Some points, one per row:
[ 0.31  0.21  0.95 -1.35 -1.37 -0.25 -0.35 -0.87 -0.11  0.68]
[ 0.01 -0.31 -0.15  0.71  0.66  0.20 -0.22  0.48  0.12 -0.05]
[-0.31  1.34 -0.74  0.73  0.09  0.44 -0.76 -0.28 -0.05 -0.37]
[ 0.77 -0.14  0.78 -0.54 -0.63  0.11 -0.83 -0.64  0.16  0.54]
[ 0.45 -1.13  1.56 -1.92 -1.32 -0.68  0.84 -0.44  0.06  1.02]
[-0.52  0.78 -0.87  0.90  0.49 -0.01  0.19  0.36 -0.23 -0.65]
[ 0.47 -1.89  1.54 -1.32 -0.61 -0.66  1.00  0.14  0.08  0.78]
[ 0.67 -0.92  1.18 -0.79 -0.59  0.20 -0.39 -0.64  0.31  0.89]
[ 0.97  0.54  0.89 -0.91 -1.19  0.37 -1.77 -1.52  0.35  1.07]
[ 0.49 -1.01  1.08 -1.00 -0.33 -0.12  0.28 -0.02  0.17  0.68]
[-0.23 -0.67  0.65 -1.04 -0.78 -0.74  0.92  0.12 -0.20  0.15]
[-0.27 -0.89 -0.92  1.48  1.76 -0.02  0.95  1.24 -0.03 -0.68]
[-0.28 -1.40 -0.34  0.46  1.19 -0.29  1.43  1.26 -0.07 -0.59]
[-0.05 -0.01  0.22 -0.29 -0.29 -0.22  0.30  0.08 -0.15 -0.02]
[ 0.34  2.54 -0.05 -0.50 -1.36  0.77 -2.35 -1.87  0.10  0.59]
[ 0.54 -1.44  0.02  0.73  1.46  0.58  0.15  0.58  0.68  0.11]
[ 0.35  0.84 -0.51  0.84  0.27  0.66 -1.53 -0.44  0.11 -0.07]
[ 0.38  1.32 -0.60  1.21  0.49  1.20 -2.08 -0.78  0.53  0.03]
[-2.06  1.98 -1.83  0.76  0.06 -0.64  1.72  1.06 -1.15 -1.74]
[-0.27 -1.31 -0.32  0.57  1.08 -0.28  1.38  1.26  0.00 -0.46]
[-0.88  0.90 -1.57  1.80  1.29  0.29  0.02  0.82 -0.04 -1.17]
Then 14 other points, each followed by its number:
[-1.48  1.76 -1.78  1.11  0.39 -0.26  0.56  0.68 -0.73 -1.44] 0
[ 0.01 -0.86  0.97 -1.12 -0.75 -0.51  0.93  0.09  0.02  0.34] 1
[-0.94  0.90 -1.72  1.70  1.30  0.08  0.89  1.04 -0.31 -1.48] 2
[-1.31  2.60 -1.82  1.05 -0.03 -0.07  0.02  0.20 -0.78 -1.50] 3
[ 0.84  0.36  1.04 -0.93 -1.38  0.37 -1.58 -1.41  0.32  1.10] 4
[-0.93  1.05 -2.33  2.42  2.10  0.57  0.12  1.29 -0.29 -1.70] 5
[ 0.75  0.42  1.03 -1.00 -1.42  0.32 -1.57 -1.53  0.29  1.02] 6
[ 0.09 -0.73  0.69 -1.13 -0.44 -0.66  0.89  0.23 -0.31  0.28] 7
[-1.38  1.99 -1.76  0.98  0.41  0.10  0.39  0.59 -0.74 -1.48] 8
[ 0.49 -1.57  1.73 -2.14 -1.34 -1.00  1.18 -0.61 -0.12  1.51] 9
[ 0.52  0.76  1.01 -1.19 -1.64  0.03 -1.27 -1.41  0.14  0.96] 10
[ 0.96  0.38  0.98 -1.02 -1.23  0.44 -1.63 -1.38  0.28  1.13] 11
[-0.15 -0.79  0.71 -0.99 -0.59 -0.48  0.90  0.11 -0.17  0.26] 12
[ 0.00 -0.98  0.95 -1.22 -0.82 -0.71  0.76 -0.15 -0.11  0.47] 13
Which of these numbered points is nearest to each point below, looking only along the 3 directions in which the first points spread most? Its number follows each.
[-1.14  1.81 -1.26  0.41 -0.20 -0.43  0.31  0.08 -0.64 -1.00] > 8
[-0.46  1.03 -0.69  0.47 -0.22  0.07 -0.58 -0.25 -0.29 -0.39] > 8
[-0.36  0.13 -1.55  2.15  1.89  0.54  0.10  1.04  0.20 -1.08] > 5
[ 0.09  1.87  0.12 -0.60 -1.39  0.28 -1.49 -1.38 -0.11  0.36] > 10
[ 0.74 -0.94  1.20 -0.98 -0.57  0.13 -0.35 -0.56  0.28  1.00] > 13
[ 0.40 -1.87  1.88 -2.08 -1.29 -0.90  1.20 -0.07 -0.04  0.81] > 9
[-0.24  0.72 -0.21 -0.05 -0.39  0.05 -0.31 -0.26 -0.13 -0.07] > 12
[-0.45 -0.86 -0.70  1.25  1.58  0.10  1.18  1.19  0.19 -0.88] > 2
